In the rows, 128 means zero.
Each named move below is a turn or a mirror, shown by a few rows before and after it. Which moves, in which order, take the first row of each later pair to the second? The first pair is answered.
move ros:
[121 122 171 117 126 148 148 141 121 131] => [119 121 172 113 128 145 151 142 118 130]
[101  95  98 136 133  94  98  86  99 109] => [125  99  96 158  95 133  88  95 104  95]
[151 109 118 141  99 164 102 129 121  83] => [107  98 121  98 167  91 117 108 110 110]
move dupet:
[110 125 143 130  85 155 117 104 103 121] => [109 122 148 125  86 157 118 104 100 118]
[124 122 147 107 163  95 132 134 147 114] => [130 141 112 145 131  88 123 125 165 130]
[118 146 123 155 106 157 157 160 154 146] => [113 132 155 123 132 164 164 168 139 131]
move fivo:
[154 118  81 130 139 120  82 105 114  63] => [146 115  79 130 138 108  84  97 112  71]
[171 160 107 124 158 105 145 155 172 110] => [180 134 140 120 128 160 130 155 139  72]
[138 148  96 141 152 104 125 137 145 126] => [156 145 111 142 142 139 119 152 142 104]
[117  98 145 100 149 109 130 117 102 104] => [115 108 132 103 160  89 137 119 118 116]
move ver:
[148 126 118 135 126  91  88 118 141  78] => [149 134 131 155  80 122  92 121 142  92]
[100 117 163 104 118 135 134 112 115 171] => [112 120 131  91 166  93 127 108 123 149]
[138 151 115 105 120 107 124 136 143 152] => [133 152 122 111 105 120 127 135 143 159]
Pairs:
Each pair is two moves apart.
[158 115 130  97 167 143 109 159 124  79] => [140  96 139  98 145 149  98 130  96  78]	fivo ros
[163 146 118 154 118 162 139 159 156 128] => [111 120 163 105 160 134 160 144 127 154]	ver ros
[137 130 143 133 121 139 140 133 112 157] => [144 130 120 127 154 114 134 129 120 144]	ver ver
[ 84 130 153  86 154 118 154  84  83 142] => [135 172 135  94 185 124 175 148 148 136]	fivo fivo
[169 172 139 142 179 130 141 152 168 116] => [163 166 167 140 155 162 146 159 160 120]	ver dupet
[175 114 113 125 199 114 117 158 159  90] => [160 115 167 161  93 194 135 165 150 130]	ver ver
[159 134 125 106 168 129 117 145 140  79] => [164 125 115 122 136 139  99 129 127  67]	fivo ver
[140 134  95 140 129 109 103 116 132 112] => [142 120 125 111 155 123 111 133 124  92]	fivo dupet
[145 127 120 139 105 138  91 137 134 124] => [126 123 111 138 109 117  90 120 127 138]	fivo fivo
[108  64 187 104 118 145 125 117 124 123] => [ 94  71 172 126  95 129 121  97 126 151]	dupet ver
[126 120 134 127 156  96 159 124 140 138] => [152 134 113 158 125 118 149 131 156 132]	ver ros
[135 141 123 156 120 129 125 109 101 116] => [133 150 115 146 147 106 135 116 117 126]	ros fivo
[110 115 131 107 141 110 134 121 123 135] => [127 129 110 143 102 127 125 120 137 136]	dupet ros
[ 99 123 158 130 124 153 160 145 144 131] => [ 83 121 154 126 125 137 159 130 138 143]	fivo fivo
[160 134 118 138 123 156 111 126 141  97] => [143 133 122 108 173 118 122 130 142 106]	ros fivo
[138 119  88 159  99 123  96  90 118 100] => [136  94 141 113 136 147 103 108  93  71]	dupet ros
[143 144  72 120 178 116 115 114 170  97] => [142 132  94 102 193 127 115 118 156  80]	fivo ros
[168 142 120 125 145 142 120 159 138  93] => [152 126 135 103 163 135 121 149 118  86]	ros fivo
[121 109 124  87 185  95 147 125 122 120] => [166 146  79 143 134 119 137 148 169 115]	dupet fivo
[ 98 109 118 131 136  86 121 126 126 136] => [142 132 109 150 119 124 124 164 155 120]	fivo ros
[137 126 160 113 128 140 136 140 117 126] => [114 125 150 113 136 112 138 120 115 146]	fivo fivo
[134 133 173 122  98 187 137 156 130 115] => [ 94 106 152  86 159 110 123 107  96 111]	fivo ver
[ 89 139 150 138 130 137 174 148 159 190] => [ 99 140 159 130 140 147 177 161 163 177]	fivo ros
[ 87 128 147 116 125 119 130 125 114 153] => [103 136 110 124 141  91 119 120 127 146]	ver dupet
[156 128 123 175 134 143 102 120 110 116] => [128 117 122 161 155 110 106  99  97 134]	fivo ros
[141 146 127 141 169 103 132 155 142 135] => [144 132 146 124 174 118 132 158 128 118]	fivo ros
[ 98 124 111 161  80 125 113 115 139 150] => [ 95 135 102 153 111  95 123 123 155 160]	fivo ros
[126 106 112  88 126 159 102 120 109  64] => [ 99 114  77 113 107 115  94  86 114 100]	fivo dupet
[101 132  77 139 154  87  98  82 102 120] => [119 143  87 116 203  84 117 120 128 114]	dupet fivo
[130 147 113 109 180  84 133 116 141 132] => [168 162  99 156 111 140 118 131 156 115]	dupet ros
[135 107 159 112 178 150 109 121 103  38] => [138 127  86 151 164 102  84  85 124  51]	fivo ver
[118 104 157 117 108 176 121 139  96 101] => [ 99 104 141 136  85 157 112 108  89 122]	fivo ros
